The same turns and mirrors carry the whole set onto itself, and each row onto the other rows of its family. Which rows share a family with each named row? Give them in list order.
These 30 rows form 5 families of 6 rows each.
dolos: [  9  14  -7   6 -12   2  26 -29 -19  17  16  17]
tuved: [ -7   2   8  -7  -6  23  22 -29  15 -15 -18   4]
Zado: [ -7   1   4 -13 -13   8  21 -33  13 -18 -16  17]
fumi: [ -5  19   2  -6   7   4  26 -22  11 -26 -17  10]
Ziz: [  0   3  16 -15  13 -14  10  15  26 -17 -32   2]
karuk: [ -2  12  -9  10  -7  11  23 -30 -22 -12  15  17]
ziki: [ 11 -10  21 -14   9   9  14   6  19 -29 -26  -1]
biva: [ -1 -21  21   5   3  -9  -5  44   9 -16 -24   1]
tos: [ 11  -7  19   2  -1 -13 -26  35  10   0 -25  -6]
zotig: [  7  -7   6  -3  -2   4  27 -36  -6   3  27  18]
soneg: [ -3   0  -5   8 -13  25  23 -33  -9  10  14  17]
lefen: [  7 -18  19  -6   6 -26  -8  43   9   7 -14   2]
Lov: [  9 -24   7   9  -8 -20 -11  35 -22  21  18   9]
tez: [  0 -10  19 -10  -1   6  20 -29   9 -31  -2   1]
lun: [ -5  -2 -11   7 -13  14  22 -29  -9   5  16  35]
Dum: [  1  -1  18 -16  -7  -6  -3  -1  22 -20 -36  -4]
ked: [  6  -2   0  17   0 -14  13  -6 -15  32  36  23]
Ravak: [  1 -14   7  23  -8  -5 -16  36 -11  36   7   5]
pog: [ -3 -12  20   8  -1  -7 -17  40  14  11 -24  -8]
levut: [  6  -8 -10  25  -7   6   0   7 -22  25  28  33]
poso: [ 16   8   7 -13   2  14  29 -31   6 -12  -7   8]
ziro: [ -9  -3  21  21   7 -26 -16  38   6  -7 -13  -5]
sivog: [  5  -9  -6  18 -15  -2   5  -1 -38  12  33  16]
runi: [  1  -8  -5  22 -14  11   4  -1 -22  36  27  18]
suros: [ -2   0   8  28   5 -28  -9  31  -9  27  16  12]
Nug: [ -8  -7  27   1   5  -8  -1   8  15 -37 -22 -10]
gopu: [ 14 -10   4  22  -1  -8 -24  39 -12  22   7  12]
tebi: [ -8  -5  21  -7   0   7   2   8  27 -14 -37  -9]
Kan: [ -7 -16   7  24 -11 -20  -9  45 -16  14  -1  11]
kile: [ -3   1  -6  24 -18 -15   6   9 -31  30  19  19]

The rest of the family of tos: Zado, lun, Dum, levut, gopu
The rest of the family of karuk: fumi, Ziz, lefen, Lov, sivog
The rest of the family of kile: dolos, ziki, biva, poso, Kan
The rest of the family of Ravak: tuved, soneg, pog, runi, tebi

The same turns and mirrors carry the whole set onto itself, and each row onto the other rows of its family. Which rows share a family with each named row? Give them in list order.
These 16 rows form 4 families of 4 rows each.
W: [  8 -17  -6  -9  -5  13 -11  29]
P: [ 16 -12  -9   6 -22   7  -1 -31]
X: [  3 -11 -39 -15 -19   8   1 -23]
F: [-13 -23  -6   4  -9  15  -8  27]
N: [  4  20 -18  -7  21   1  20 -36]
T: [-4 20 -4 -2 38 14  3 17]
M: [-13  11   6  16  32  -3   3  16]
G: [ -7  34 -16   1   7   6  27 -24]
J: [ -6 -21 -17   0 -27   7   3 -29]
D: [  7 -35  -6   6  -9   6  -2 -28]
A: [-26  13  -6  -7  34  22   6  16]
Y: [-14  13 -16   4  16   2  31 -37]
V: [-12  10 -17 -24  17  -4   6 -37]
R: [ -2  -8 -10  27  -1  19 -11  24]
S: [-16  33 -10  -8  20  20  11  15]
B: [  1 -38  -2  -5   4  12 -10  15]

The rest of the family of M: X, V, R
The rest of the family of N: F, T, J
The rest of the family of Y: W, P, A

The same turns and mirrors carry the whole set onto itself, and each row onto the other rows of its family. Which rows share a family with each named row? Give them in list order.
These 32 rows form 4 families of 8 rows each.
livun: [ 49  12  -5  17 -53  14  -7 -27  10]
Gimin: [  0   8  -4 -25  -3  23 -49  -3   5]
Boget: [  3   9  -4 -20  -2  23 -55   0   0]
Nilu: [ 50  24  -8  16 -41   6  -7 -31  -8]
fuder: [  1  13   9  -2   3  37 -52 -11   0]
nitin: [ 52  11   4  10 -41   3 -14 -36  25]
vifof: [  3  12  -4   0  -1  46 -45  -7 -10]
kevan: [ -4   9   8 -15   1  29 -39 -15  22]
kora: [ -7  12   8 -20  -6  15 -38   4   1]
zuli: [ -7  14   9 -17  -5  20 -39   3  -4]
per: [ 18   4  -6   2  -5  13 -63  11  -6]
nit: [ 48  14  -5  19 -52  19  -7 -29   5]
matok: [ 11  -1  -7 -18  -8   3 -44   5  25]
kon: [ 51  22  -8  13 -43   0  -6 -31  -3]
raram: [  3   7  -4 -23  -3  19 -52   0   4]
vese: [ 45  17   5  14 -38  25  -8 -47  14]
zed: [  0   9  -3 -22  -1  27 -51  -3   1]
bigag: [ 46  24  -8  13 -41   9  -2 -34  -5]
Bof: [ 50  14  -5  22 -53  17 -11 -26   3]
pelen: [ 50   2  -2  -4 -47   2 -10 -25  25]
Lan: [ 51  13  -5  21 -53  12 -11 -25   6]
Zutin: [ -3   6  -5 -20  -3  34 -26 -13  21]
Fege: [ 53  18   5  26 -37  25 -24 -39  -5]
Kibu: [ 47  22  -9  10 -42   3  -3 -33   0]
sola: [ -4  12   8 -18  -7  12 -42   8  -1]
gunor: [ 38  12   0   1 -42  36   0 -41  11]
reta: [ 60  12   3  22 -41   2 -31 -28   6]
zema: [ -4  13   8 -15  -6  15 -44   7  -6]
bidim: [ 50  14   0  21 -41  35 -23 -29 -18]
nufem: [ 62   5  -1  15 -46   1 -33 -14  -2]
Zolaf: [  6   3   7 -13  -2   8 -53  -2  25]
Kiza: [ 11   8   7   0  -1  16 -64   1   3]

The rest of the family of gunor: vifof, per, matok, pelen, Zutin, bidim, nufem
The rest of the family of zed: livun, Gimin, Boget, nit, raram, Bof, Lan

The same turns and mirrors carry the whole set onto itself, and each row onto the other rows of its family. Which rows share a family with each named row? Give them in list order.
These 25 rows form 5 families of 5 rows each.
Nes: [-19 -15   8 -19 -18  18  15  -7  10  -2   1]
Bomu: [ -8  28  13  19  36  -6  -8  -9  47 -16  31]
Zom: [ 29  36   3  20  30   5  18 -33  17   0  24]
Zor: [  4 -19  18 -14 -24  22  20  -9  16   9   3]
Gogip: [-17  33  10  15  26   0  -7  -8  54  -2  36]
romo: [ -2 -24  17 -13 -14  27  21  -8  12  -3   1]
moros: [ 35  -3  -5   3  10   6  22 -27   1  14   2]
Vuri: [-32   2  17  -5   4  18   2   5  52 -22  19]
Vid: [ 24   7  -3   0  -8  17  26 -27  -7  16   7]
gara: [-22  25   6  19  29   4   3  -7  54  -9  40]
sul: [ 23  27 -15  21  34   3  24 -27  28   7  32]
bug: [ 27  -9  -8  -3  11  10  35 -33   6   8   6]
Fos: [-28   2  12  -2  -4  13 -12  12  46 -17  20]
duner: [-29  -5  28   4  -7  12  -5   7  48   1  23]
bapud: [-12  30   7  25  23   5  -1  -2  54   4  42]
tosi: [ 18  24 -13  23  42  -6  12 -26  24   3  26]
sur: [ 20  34 -14  22  28  -7  15 -27  24   4  28]
vik: [-31  -2  30  -7  -1  22  -4   4  46  -6  19]
fona: [ 16   6   2  -6   4  13  34 -35  -8   9   3]
Bor: [ 27  31   0  21  29  -7   7 -28  11   8  23]
Kire: [ -5 -30  19 -14 -13  15  17 -12  18   4   0]
pep: [ 30  -1 -10   5   4  10  32 -27  -2   4   7]
Riro: [-13 -12   7 -16 -23  32  22  -7  19  -3   4]
Desa: [-31  -1  26  -3 -12  21   7   3  49  -5  26]
lenir: [  1  33   9  23  25   5 -10  -4  50 -16  35]

The rest of the family of sul: bug, duner, bapud, Kire
The rest of the family of Vid: Bomu, Vuri, Bor, Riro
The rest of the family of romo: Gogip, sur, vik, pep

